In the data rows, the value 128 means zero.
Here are some numbered points:
[160,109,103,201,116,113,107,141,84,112,87,189,159,170,105,71,59,40,141,148,181,99,93,117,
 166,147,209,192,148,219,194,113] 0
[48,98,131,120,158,127,96,110,107,123,151,157,154,80,112,169,140,151,114,99,121,142,131,133,
 143,152,104,151,117,85,126,148] 1
[133,142,155,147,61,152,129,80,104,69,173,86,105,113,205,95,166,81,201,134,139,128,139,211,
 114,159,138,127,207,178,183,83] 2
[102,86,93,86,199,69,117,101,155,134,150,197,193,132,16,202,129,162,85,72,108,102,135,64,
 174,96,79,149,25,0,101,129] 3
[137,139,145,133,104,133,132,107,135,110,144,122,133,107,138,117,140,131,118,116,126,144,132,146,
 122,146,133,135,154,124,118,125] 4
[34,136,124,140,199,161,150,193,141,180,82,84,93,75,164,195,149,197,53,113,88,115,182,173,
 83,129,55,64,100,179,113,255] 5
[102,135,154,140,120,147,147,120,92,138,121,94,82,111,130,159,155,167,101,162,84,110,142,162,
 133,137,100,138,134,191,190,187] 6
[206,137,76,80,93,25,179,126,118,152,183,82,132,166,62,35,80,112,146,130,136,145,84,100,
 81,125,91,109,112,98,65,84] 7
[177,75,136,159,160,64,135,90,165,68,183,173,201,58,104,124,84,131,135,102,120,129,112,182,
 119,122,117,160,130,61,124,214] 8
[231,141,156,146,85,127,105,134,148,116,109,98,124,104,176,35,72,99,170,166,165,191,125,139,
 71,149,166,122,144,160,86,126] 9
[129,169,124,86,63,38,191,39,255,151,247,220,145,224,41,73,166,245,29,67,54,150,119,112,
 133,89,121,89,187,3,117,162] 10
[164,111,118,122,128,119,111,116,158,157,79,95,123,159,111,78,77,123,144,114,198,173,131,71,
 98,127,155,131,112,108,70,80] 11
[156,90,127,160,189,110,124,93,135,112,86,198,150,155,36,185,134,134,88,128,116,99,110,110,
 199,103,138,192,79,84,156,165] 12
[65,52,156,137,156,90,176,53,223,144,195,222,117,76,24,151,100,223,116,107,62,83,157,167,
 146,71,91,131,106,33,176,255] 13
[206,128,119,147,116,120,194,98,188,138,140,121,130,170,41,79,103,110,94,118,113,107,150,123,
 140,143,113,129,118,102,122,156] 14
[143,96,167,102,174,101,113,104,158,122,99,161,84,108,161,224,149,201,167,134,102,130,107,138,
 142,58,152,131,107,81,150,188] 15
[139,147,103,112,80,124,64,126,138,160,73,135,135,148,147,87,92,153,86,84,237,225,115,64,
 96,156,206,161,148,109,54,31] 16
[113,89,144,103,87,93,119,75,99,104,220,134,125,96,100,126,125,148,157,144,106,146,107,152,
 129,154,114,171,128,106,178,129] 17
[141,139,183,142,143,159,91,156,152,98,80,144,105,22,255,182,128,182,128,155,112,139,138,178,
 83,116,161,107,178,170,115,214] 18
[176,116,73,165,125,105,125,113,109,132,95,121,159,172,78,73,74,61,134,140,184,118,96,105,
 150,129,171,155,122,135,123,75] 19
[154,139,116,121,162,118,158,140,147,130,157,143,166,147,81,144,129,122,110,122,80,99,133,110,
 148,109,99,117,87,71,98,143] 20
[102,111,131,142,147,133,95,125,108,130,101,155,138,124,104,131,107,107,154,132,158,128,122,119,
 152,138,152,172,117,127,122,105] 21
[139,118,125,146,117,141,146,125,173,137,124,111,119,132,106,82,94,111,147,132,118,124,155,126,
 111,117,124,107,117,125,106,149] 22
[163,120,165,175,51,142,107,84,130,97,159,157,129,137,138,21,70,87,187,166,166,155,140,174,
 123,165,195,168,219,211,168,105] 23
[66,124,155,82,184,121,120,212,100,153,215,144,103,129,194,124,135,128,233,169,76,103,128,197,
 101,128,66,74,123,143,208,214] 24
[167,120,79,160,61,79,135,85,61,142,122,144,110,240,44,71,86,104,90,147,170,103,77,81,
 166,140,210,199,134,190,213,31] 25
[120,97,109,155,118,45,116,56,106,164,56,180,89,144,33,158,105,169,83,137,174,114,86,95,
 166,107,197,219,124,135,160,119] 26
[92,82,73,143,162,80,163,117,160,164,73,194,129,169,0,172,92,175,66,108,129,88,132,44,
 173,92,141,146,54,75,139,139] 27
[18,113,150,130,120,154,88,90,114,137,107,170,90,112,118,180,164,208,91,103,137,132,149,108,
 176,138,164,160,129,137,162,123] 28
[145,118,134,121,119,124,124,102,135,140,105,97,109,138,116,94,109,121,133,127,150,146,139,112,
 113,134,136,127,122,133,99,111] 29
[105,88,120,160,105,133,123,65,105,133,102,97,84,148,65,105,108,115,149,121,155,108,144,128,
 150,136,131,174,117,159,175,108] 30
[86,119,105,160,70,112,126,88,97,131,187,89,147,120,70,100,143,118,67,84,150,154,128,131,
 124,195,84,163,124,121,119,74] 31
[77,170,147,133,124,202,104,160,122,128,96,131,135,131,208,171,192,126,100,97,139,132,153,135,
 142,139,128,102,159,162,125,111] 32
[184,152,144,110,95,74,195,121,122,108,221,117,118,113,112,120,139,139,106,167,53,101,108,175,
 115,101,75,116,156,134,173,176] 33
[186,168,148,161,99,173,148,175,104,116,78,30,65,86,223,117,138,138,127,191,117,128,100,163,
 76,139,133,75,167,224,139,162] 34
[91,125,131,147,132,159,117,131,117,142,101,132,91,139,127,143,139,154,129,134,125,106,157,120,
 143,119,129,121,124,160,150,135] 35
[215,166,109,129,17,113,176,95,150,113,203,20,132,114,173,0,112,64,149,123,145,181,95,190,
 38,172,102,84,234,174,103,108] 36
[93,150,108,130,138,147,141,161,161,145,99,117,103,88,194,132,122,126,146,115,119,100,123,169,
 75,75,97,46,154,170,126,178] 37
[98,151,161,135,104,156,139,147,91,130,103,60,58,76,179,150,169,155,97,157,100,138,139,178,
 109,162,93,119,145,219,170,175] 38
[116,106,131,115,157,132,123,150,100,139,117,134,105,131,100,166,125,152,129,143,99,118,138,101,
 144,119,122,144,76,122,146,144] 39
[167,137,127,125,91,66,112,66,171,105,143,208,167,191,79,112,148,168,70,100,170,158,93,88,
 167,117,211,169,153,49,126,55] 40
[99,83,163,92,157,115,102,104,112,126,141,135,123,112,118,200,169,191,127,121,103,148,97,103,
 150,124,108,161,84,61,115,131] 41
[71,201,176,149,121,241,103,234,112,135,99,144,151,130,255,107,173,72,147,163,133,140,181,208,
 106,167,112,61,217,228,136,148] 42
[126,119,107,142,162,140,165,115,134,132,98,143,137,175,81,178,158,116,110,115,107,66,128,123,
 176,86,117,125,103,116,159,140] 43
[56,120,144,119,124,157,87,158,47,139,162,158,117,174,148,126,132,120,177,163,130,132,151,109,
 159,159,151,148,121,173,185,56] 44
[117,125,114,132,97,113,135,107,135,149,106,115,86,165,128,109,134,144,137,121,143,125,127,106,
 125,117,145,122,139,172,144,90] 45
[82,125,161,131,129,182,142,150,117,130,125,116,79,134,141,147,138,138,154,161,83,94,196,128,
 154,137,120,92,107,169,157,147] 46
Which two points above are nearest to each new point by angle, seen from the average point of the numbered points? Their numbers follow each, nearest first.
[163,96,185,123,152,95,121,85,180,110,100,168,113,117,138,168,119,175,174,142,112,117,94,157,
 133,64,156,138,134,72,155,204] 15 13
[139,86,141,79,63,91,118,77,51,107,227,84,107,136,67,113,114,152,153,151,125,169,119,90,
 132,180,124,174,96,99,136,30] 17 31
[147,124,97,142,79,99,111,83,83,135,112,156,109,214,48,105,134,139,103,148,163,119,99,67,
 157,137,198,183,132,159,197,27] 25 26
[109,102,93,142,163,97,136,123,152,161,87,194,121,157,46,158,98,184,64,108,137,99,127,66,
 161,94,150,136,72,105,136,144] 27 12
[186,143,134,151,98,136,125,126,123,111,102,111,121,130,141,91,111,104,129,156,140,141,115,130,
 124,139,158,149,142,162,131,107] 9 23
[174,106,63,167,117,64,121,99,133,128,62,156,179,205,68,65,66,68,101,103,212,133,78,71,
 133,102,200,176,114,163,104,38] 19 25
[61,127,151,126,112,174,69,111,96,96,191,58,163,0,214,152,144,113,160,91,155,179,157,193,
 71,221,76,115,144,137,86,103] 4 2
[34,255,146,118,148,255,63,250,150,185,0,63,96,133,255,179,213,129,65,61,212,227,174,140,
 84,147,134,19,195,187,0,111] 32 42
[62,132,126,198,131,181,130,114,172,161,97,160,161,111,140,72,122,93,55,66,185,139,147,198,
 107,161,124,132,178,184,146,208] 42 5
[125,123,119,143,155,151,157,152,125,122,77,112,113,160,129,163,149,117,122,134,114,70,132,112,
 157,93,115,131,104,152,151,136] 43 35
[73,113,138,128,110,136,103,103,110,141,122,141,85,115,137,154,139,180,126,120,131,139,144,114,
 143,140,148,143,131,141,144,115] 28 35
[0,89,155,115,175,155,83,113,89,132,155,140,129,40,133,207,160,169,124,96,121,125,140,166,
 143,153,89,163,111,114,130,151] 1 28
[125,125,113,74,111,69,111,105,154,149,178,214,161,255,82,81,138,132,144,107,153,146,108,47,
 165,92,200,132,149,35,126,35] 40 10
[88,192,136,138,228,232,46,226,181,153,0,148,166,77,250,229,151,187,24,41,210,194,148,80,
 94,74,196,78,118,86,0,126] 32 18
[220,137,142,157,91,152,107,146,126,112,103,102,121,130,181,61,95,105,167,175,165,163,120,146,
 90,151,175,144,160,173,116,108] 9 23
[23,27,90,173,176,102,79,73,102,103,106,154,138,0,136,195,95,122,107,67,195,136,86,184,
 100,149,126,191,112,147,164,198] 1 8
[117,167,120,156,67,138,155,120,163,148,143,82,79,129,154,74,138,141,97,116,125,147,141,148,
 80,140,112,67,182,172,111,134] 36 34
[96,154,116,144,126,145,114,148,124,149,49,168,86,162,129,184,162,167,94,138,126,82,140,83,
 180,83,178,117,104,169,165,94] 35 28
[29,168,138,129,135,202,105,174,88,136,97,143,129,145,206,183,198,127,112,105,124,109,165,137,
 157,144,118,104,141,162,147,117] 32 42
[226,164,110,120,118,116,87,198,189,89,105,210,173,122,228,75,53,100,225,156,161,154,85,109,
 84,89,233,67,166,106,59,74] 9 11
[149,188,38,142,108,113,147,219,151,219,0,152,47,237,139,104,87,139,80,133,169,81,107,62,
 93,60,174,39,137,230,144,93] 45 35
[187,138,115,122,66,101,165,90,143,122,203,78,142,130,120,48,113,97,141,124,133,153,115,156,
 78,148,114,111,174,120,116,118] 36 7
[177,199,111,114,64,144,178,101,191,161,83,76,74,226,101,69,179,145,123,127,127,121,150,87,
 150,83,130,73,158,147,111,85] 45 29
[66,229,157,108,132,235,115,164,174,155,47,115,158,163,222,199,255,165,66,64,122,137,190,89,
 150,93,123,48,155,77,24,62] 32 42
[113,26,195,2,144,92,87,54,76,69,207,190,192,88,79,155,105,108,213,155,136,118,93,167,
 180,152,156,253,111,76,220,129] 17 41
[177,122,151,170,66,137,125,120,142,117,140,160,128,148,137,27,75,94,157,156,168,153,134,147,
 115,149,200,148,187,180,145,123] 23 9
[98,132,139,140,93,157,117,108,98,94,136,92,101,110,195,148,169,95,195,139,128,113,117,177,
 133,137,115,123,170,171,188,111] 2 42
[108,153,129,134,129,149,151,151,184,134,114,114,116,88,183,131,144,137,132,113,114,115,134,168,
 81,98,96,47,161,141,116,186] 37 5
[255,164,117,92,120,86,92,200,213,93,157,240,181,146,255,39,52,120,226,161,176,152,48,96,
 65,54,234,49,188,83,80,42] 9 11
[210,141,151,122,191,138,156,108,213,66,166,140,216,104,176,130,149,75,184,105,102,124,124,189,
 111,94,81,106,155,30,96,198] 8 20
[224,156,147,131,97,147,102,142,126,124,101,111,142,132,165,65,89,106,152,161,157,189,122,121,
 95,148,178,135,145,142,94,101] 9 29
[176,149,120,113,87,66,189,114,103,110,189,128,121,138,82,113,147,129,92,166,73,100,111,153,
 143,118,123,131,147,150,166,133] 33 7
[79,75,124,156,159,127,58,97,83,142,79,189,173,103,50,124,72,81,166,94,251,156,124,80,
 171,199,198,236,108,118,86,68] 21 19
[181,137,116,146,116,113,198,91,180,143,142,116,137,182,34,52,109,116,44,109,118,114,159,123,
 131,122,100,117,129,87,115,156] 14 10
[150,143,134,90,196,121,163,162,143,115,159,148,189,182,69,159,156,116,109,118,53,79,195,93,
 193,120,92,131,59,21,97,120] 20 3
[91,109,113,155,149,151,147,105,97,81,113,124,151,102,84,200,158,97,115,128,82,71,144,133,
 181,132,112,164,94,131,173,124] 43 12
[232,126,183,125,194,142,156,102,214,35,199,138,227,59,198,159,167,75,208,123,63,110,118,249,
 113,87,47,87,175,6,115,255] 8 33
[255,218,73,116,45,68,231,195,178,94,176,0,147,115,197,0,67,28,161,181,93,125,87,154,
 0,105,88,0,193,174,20,116] 36 9
[111,57,124,170,110,139,145,43,93,163,71,51,47,149,43,129,125,138,143,125,157,73,171,101,
 172,111,108,194,65,153,182,128] 30 26
[42,69,104,105,210,93,131,107,136,138,184,199,199,125,33,225,154,177,89,80,77,97,131,84,
 201,99,87,161,32,0,122,155] 3 1
[142,68,126,155,199,105,121,131,159,90,161,172,185,58,103,117,51,108,124,118,107,131,117,186,
 97,145,111,150,113,100,131,255] 8 13
[90,147,34,84,170,80,139,225,149,204,97,128,90,155,172,101,80,124,164,115,155,129,87,99,
 36,79,82,5,110,138,88,150] 37 7
[136,137,95,145,55,88,133,75,89,141,125,152,121,229,54,93,131,121,102,144,154,116,81,90,
 186,120,194,197,151,173,197,44] 25 26
[76,92,114,83,190,95,123,110,142,125,157,197,169,142,71,203,148,175,111,84,101,101,149,78,
 192,97,99,153,59,17,125,131] 3 41
[180,169,134,128,102,116,115,135,121,122,67,109,99,147,192,143,155,149,132,152,147,146,99,119,
 123,105,183,117,153,166,131,106] 34 45
[139,67,49,139,97,84,145,79,51,101,176,60,92,134,38,115,96,58,187,166,94,43,102,141,
 130,126,72,152,72,188,215,103] 30 25
[182,128,144,128,165,140,145,127,177,75,155,132,177,105,165,138,137,76,171,125,104,120,119,177,
 119,104,98,110,140,65,113,179] 8 20
[151,190,92,178,141,199,150,255,118,150,121,82,140,159,169,3,83,0,191,165,149,86,176,167,
 95,202,104,58,149,254,115,85] 42 34
[107,137,166,143,157,172,84,162,138,107,70,141,119,49,233,166,113,158,136,146,126,146,132,161,
 112,135,152,112,147,175,126,181] 18 42
[164,113,143,143,160,131,122,136,138,112,104,145,129,125,148,144,113,116,184,154,118,101,125,140,
 142,90,149,135,123,124,154,163] 15 18
[69,165,144,138,120,172,137,142,199,128,118,133,132,64,226,138,167,134,139,88,126,136,136,184,
 84,109,92,45,188,143,104,162] 37 42
